0: [64 27 52 61 56 37 49 38 54 26 30 39 68 40 51 44 58 52 45 54]
1: [50 40 69 43 42 40 53 46 60 43 55 41 59 41 47 48 49 63 54 43]
2: [63 24 57 61 45 51 35 43 43 32 76 47 73 38 58 54 49 55 52 43]
3: [53 57 50 38 44 52 44 55 50 45 44 18 55 41 42 48 38 46 50 48]
4: [55 72 48 55 59 49 48 48 61 41 57 38 42 63 48 47 44 64 81 83]
5: [50 54 52 37 47 56 37 51 47 50 46 14 62 42 44 45 42 37 49 49]
6: [50 68 48 35 40 37 52 54 61 52 53 54 24 57 44 53 54 44 55 54]
7: [66 59 48 45 57 34 51 50 52 62 44 47 46 57 50 48 47 37 47 44]
8: [39 70 56 70 54 59 51 34 49 52 64 45 67 55 44 48 54 47 50 47]
9: [41 44 43 38 49 51 45 43 56 49 36 61 33 55 46 34 71 61 39 33]
10: [61 53 49 49 52 65 40 58 35 70 52 50 52 38 50 56 43 41 56 43]
11: [46 42 60 52 50 64 57 29 62 54 58 56 60 89 42 51 59 37 54 41]
12: [61 40 64 43 55 42 53 53 60 63 57 39 57 48 46 55 47 52 62 37]
13: [45 58 54 30 58 32 56 52 48 35 45 41 29 27 47 56 58 73 15 42]
14: [62 63 62 46 70 45 49 38 48 51 47 54 57 47 51 49 47 54 52 42]
15: [50 39 36 76 52 45 63 68 49 61 57 47 42 71 60 51 44 34 45 72]
16: [35 69 48 45 32 57 58 50 52 48 34 57 35 55 54 42 43 64 53 69]
17: [48 40 54 47 56 32 39 64 52 29 74 47 48 41 62 63 50 41 41 54]
18: [41 59 54 28 57 29 58 55 51 36 43 44 27 31 46 56 58 74 16 39]

[54 43 47 56 36 60 42 39 32 45 31 51 72 34 51 50 56 52 43 57] 0
[39 66 47 43 30 57 59 53 51 54 34 59 36 58 53 45 45 59 56 65] 16
[32 44 62 36 55 47 60 39 68 22 36 43 73 51 54 37 52 66 60 47] 1
[37 50 37 47 57 38 58 60 71 46 52 47 36 67 49 41 50 67 63 53] 6
[60 48 53 63 40 53 56 41 38 52 25 65 51 63 59 46 52 35 44 59] 7
[35 58 54 74 67 63 44 43 53 55 61 56 47 49 49 38 58 62 69 54] 8
[56 52 59 76 47 35 61 45 41 31 36 53 65 30 50 56 59 55 55 61] 0
[50 42 41 49 53 42 53 60 55 59 65 47 49 58 61 62 46 51 48 76] 15
[62 31 56 56 47 54 67 41 52 36 29 52 51 43 39 50 44 46 47 66] 0
[38 71 49 42 31 55 59 52 50 57 35 56 38 55 56 42 42 62 54 66] 16
[49 71 49 34 37 38 53 53 66 50 50 53 24 65 45 53 56 49 59 59] 6
[50 48 70 46 42 50 48 56 38 49 66 49 46 46 59 61 48 86 33 37] 1
[60 38 59 54 39 52 61 33 59 50 45 48 56 42 37 44 44 34 44 52] 1
[33 41 40 49 44 58 51 60 50 39 50 49 37 50 50 51 51 56 46 59] 16
[68 21 60 65 42 53 31 43 42 38 82 47 73 35 59 56 44 52 50 40] 2
[66 57 51 52 49 63 38 44 38 69 53 58 58 59 56 52 41 45 60 35] 10
[43 43 65 44 38 58 46 48 45 50 42 49 43 38 44 54 64 53 46 52] 1
[65 61 54 42 71 44 50 38 53 46 48 49 54 45 46 49 46 56 54 44] 14
[48 53 50 43 48 56 55 56 46 63 46 47 46 63 57 45 35 37 36 54] 7
[37 45 62 69 56 52 64 52 55 42 46 67 46 78 54 38 60 34 52 31] 11
[32 43 39 51 50 62 51 58 48 40 50 45 38 48 48 48 49 57 44 57] 16
[39 70 57 72 51 61 52 33 49 51 64 50 64 58 46 46 55 51 53 42] 8
[53 47 31 22 33 54 45 59 56 45 62 53 36 50 31 68 58 69 55 41] 6
[61 22 59 69 63 46 26 52 36 39 72 59 56 43 70 51 61 60 37 51] 2
[61 63 49 55 51 67 39 42 39 72 58 65 57 62 55 45 39 44 59 32] 10
[62 49 65 42 63 56 52 34 50 48 48 67 50 48 48 45 44 68 48 42] 14
[40 73 42 50 57 50 53 62 43 38 41 50 46 64 62 55 49 55 41 55] 16
[45 40 27 47 44 49 43 61 62 58 58 39 22 47 30 57 70 64 64 56] 6
[46 43 60 48 43 58 44 48 53 45 57 35 67 51 54 45 42 57 64 54] 1
[54 49 34 27 35 54 45 54 57 43 64 49 36 47 26 66 59 66 56 39] 6
